In the data rows, 128 means zero.
Here are some points, each followed by its number:
tensor([148, 137, 173,  82,  37,  94,  97, 128, 144, 161, 121,  72,  88,
        105, 139, 149, 157,  76, 117, 141,  86,  46, 150, 182]) 0
tensor([165,  19, 135, 164, 165, 255, 156,  31, 124, 158,   0, 166,  76,
        166,  40, 143, 167, 135,  96,  91,  63, 181, 155, 126]) 1
tensor([154, 176,  99,  77,  42,  75,  89, 169,  60,  98, 106, 114, 199,
         66, 117, 180, 129, 139, 105, 131,  93,  33,  71, 127]) 2
tensor([200, 201,  33, 105,  77,  76,   0, 185, 139, 115,  20, 175, 196,
        142, 130, 255,  86,  74, 158,  40,  99,   0,  90, 101]) 3
tensor([ 90,  31, 188, 221, 213, 255, 205, 101, 141, 205, 141, 106,  38,
        137, 129,  30, 122, 147, 120, 160, 193, 255, 208,  96]) 4
tensor([ 74, 106,  86, 107,  55,  33, 106, 127, 136, 112, 162, 113, 113,
         38,  85,  71, 169, 148, 139, 161, 226, 106, 110, 118]) 5
tensor([ 84, 108, 164,  91, 187, 153, 141, 119,  97,  94, 129,  87,  78,
        100, 104, 148, 112, 183, 136, 142, 143, 126,  86, 177]) 6
tensor([ 98, 121, 101, 115,  52, 159, 119,  70, 104, 101,  57,  97,  66,
        101,  80, 134, 188, 154,  88, 131, 109, 134, 133, 179]) 7
tensor([255, 160,  89,  72,  39, 176,  53, 141, 118, 168,   0, 171, 142,
        192,  95, 212, 153,  78, 204,  68,  76,  70, 120,  91]) 8
tensor([169, 107, 140, 137, 103, 122, 148, 123,  79, 161,  60, 138, 135,
        129, 104, 160, 120,  77, 124,  73, 143,  85, 153,  91]) 9
tensor([143, 181, 129, 128, 136,   0, 151, 158,  90, 149, 255, 126, 198,
        125, 156, 134,  93, 177, 145, 183, 114,  29, 167, 139]) 10
tensor([213,   0, 171, 123, 119, 255, 169,  70, 178, 225,   0, 168,  53,
        116, 111, 163, 161,  59, 122,  98, 115, 155, 213, 136]) 11
tensor([165, 125, 109,  92, 123, 203, 123,  74, 105, 136,  47,  99,  83,
        158, 150, 205, 154,  61, 116, 154,  54, 167, 121, 151]) 12
tensor([147, 200,  83, 108,  99,  83, 105, 178, 151, 159, 107, 180, 188,
        115, 130, 181, 157, 123, 114, 154,  86,  40, 104, 147]) 13
tensor([ 72, 117, 162, 131, 142,  63,  58, 143, 116,  90, 170, 113, 130,
         68, 120, 100, 122, 103, 142, 176, 104,  81, 132, 161]) 14
tensor([ 53, 109, 136, 117, 216,  76, 184, 181, 120, 139, 255,  84, 102,
        113, 139,  59, 123, 146, 111, 133, 179, 200, 122, 120]) 15
tensor([199,  98, 142, 123,  79, 225, 174, 120, 159, 144,  17, 141, 111,
        189, 143, 123, 187, 113,  80, 103,  99, 122, 197, 119]) 16
New points follow, each followed by the numbers of its two nearest points above, looking only along the 2 directions in which the numbered points spread most, nearest first.
tensor([117, 140,  79, 131, 117, 191, 154, 143, 169, 121,  82, 114, 138,
        157, 121, 150, 105,  95, 150, 106, 141, 155, 131, 126]) 7 9
tensor([105, 109, 137, 148,  74,  95, 133, 154,  93,  70, 165, 125,  81,
         99, 186,  65, 166, 132, 134,  74, 175, 193, 139,  80]) 6 14
tensor([252, 208, 115, 123,  44, 101,  91, 131, 107, 127,  55, 160, 212,
        162, 117, 247, 126,  98, 156, 145,  62,  36,  94, 147]) 3 8
tensor([190, 168, 142,  98, 106, 102,  98, 136, 111, 132, 142, 144, 138,
        185, 123, 101,  80, 168, 113, 147, 130,  73, 100, 144]) 0 13
tensor([142, 194, 154, 143, 136,  79, 125, 167, 105, 147, 180, 132, 158,
        166, 122, 115, 121, 126,  90, 110, 158, 134, 141, 152]) 14 5
tensor([176, 119, 158, 131, 119, 159,  89, 144, 180, 112,  55, 120,  86,
        170, 111,  93, 174, 151,  62, 151,  53, 115, 202, 120]) 7 12
tensor([ 34, 173,  91, 116, 172,  35, 108, 156, 126, 121, 185,  60, 137,
         99, 109,  85,  79, 150, 158, 171, 184, 156, 109, 103]) 5 14
tensor([156, 169, 104, 127, 101, 126,  96, 111, 123, 186, 106, 145, 147,
        144, 161, 172, 131, 126, 137, 150,  72,  61, 102,  87]) 0 9
tensor([131, 140, 113, 118, 152, 111, 143, 151, 128, 183,  98, 167, 226,
        175,  97, 127, 144, 135, 128,  93,  97, 117, 156, 117]) 0 9
tensor([106, 161, 149, 149, 165,   0, 152, 202, 119,  62, 169, 129, 178,
         79, 122,  76, 151, 164, 108, 136, 118, 152, 127, 120]) 5 14
tensor([141, 150, 141, 151,  67, 137, 116, 123, 151, 154,  76, 110, 126,
        145, 179,  71, 128, 148, 149, 179, 117, 158,  96,  74]) 7 9
tensor([162, 129, 145, 180,  79, 114, 183, 177, 213, 191, 126, 123, 207,
        129,  63, 171,  77, 142, 147, 124,  77, 143,  96, 124]) 0 9
tensor([131, 160, 156, 140, 107,  83, 102, 187, 128, 116, 220, 147, 173,
        156, 120, 118, 118, 161, 109, 129, 122, 135, 177, 140]) 14 5
tensor([ 61, 125,  71,  79, 139, 155,  86, 119,  63,  87, 124, 138, 101,
        112, 138, 112,  97,  70, 151,  89, 132, 106,  71, 158]) 0 7
tensor([214, 131,  72, 126,  69, 130,  67, 141, 126,  76, 128, 144, 209,
        116, 160, 184, 135,  92, 156,  98,  59,  22,  68, 150]) 13 2
tensor([152, 157, 116, 142, 130,  50,  64, 158, 109, 162, 184, 189, 177,
        129, 115, 128,  93, 179, 115, 194,  69, 109,  95, 161]) 14 5
tensor([156, 179,  81, 126, 110, 119,  49, 103, 116, 165,  87, 125, 145,
         82, 160, 157,  49, 113, 125, 133, 115,  59, 126, 127]) 0 13
tensor([127, 101,  77, 125, 170,  96,  91,  61, 178, 105, 137, 121, 133,
         88, 128, 185, 171, 137, 170, 111, 120,  75, 109,  99]) 0 9
tensor([235,  86, 122, 114,  75, 207,  26, 123, 197, 160,  87, 141, 115,
        131, 125, 129, 173,  66, 118, 104,  50,  97, 155, 120]) 12 9
tensor([145, 138, 124, 145, 106, 123, 148, 104, 154, 123, 154,  62, 145,
        124, 100, 108, 131, 123, 132, 111, 167, 155, 128,  49]) 6 7
tensor([168, 178, 145, 115, 119, 141, 175, 172, 159, 164,  96, 171, 197,
        153, 164, 164,  77, 114, 116, 121, 184, 138, 108,  88]) 0 9
tensor([ 98, 190,  87, 141, 183,  41, 167, 175,  71,  55, 240,  56, 144,
        133, 191, 101, 113, 121, 179, 142, 231, 158, 121, 159]) 5 14
tensor([128, 191, 122, 123, 153,  87,  93, 150,  92,  61, 161, 106, 116,
        135, 169, 129,  77, 149, 140, 109, 168, 119, 122, 116]) 14 5
tensor([ 97,  84, 196, 154, 127,  78, 210, 183, 119, 119, 147, 107,  90,
        140, 110,  65, 105, 182, 129, 134, 177, 165, 113,  92]) 6 15
tensor([182, 146, 149, 135, 140, 138, 112, 118, 142,  99, 112, 147, 124,
        158, 173, 140, 180, 146,  92, 159, 150,  97, 152, 128]) 7 9
tensor([ 74, 114, 179, 115, 120, 188, 104,  67, 104,  93, 101, 134, 132,
        130, 120, 133, 120,  87, 114, 111, 146, 183, 108, 148]) 7 6
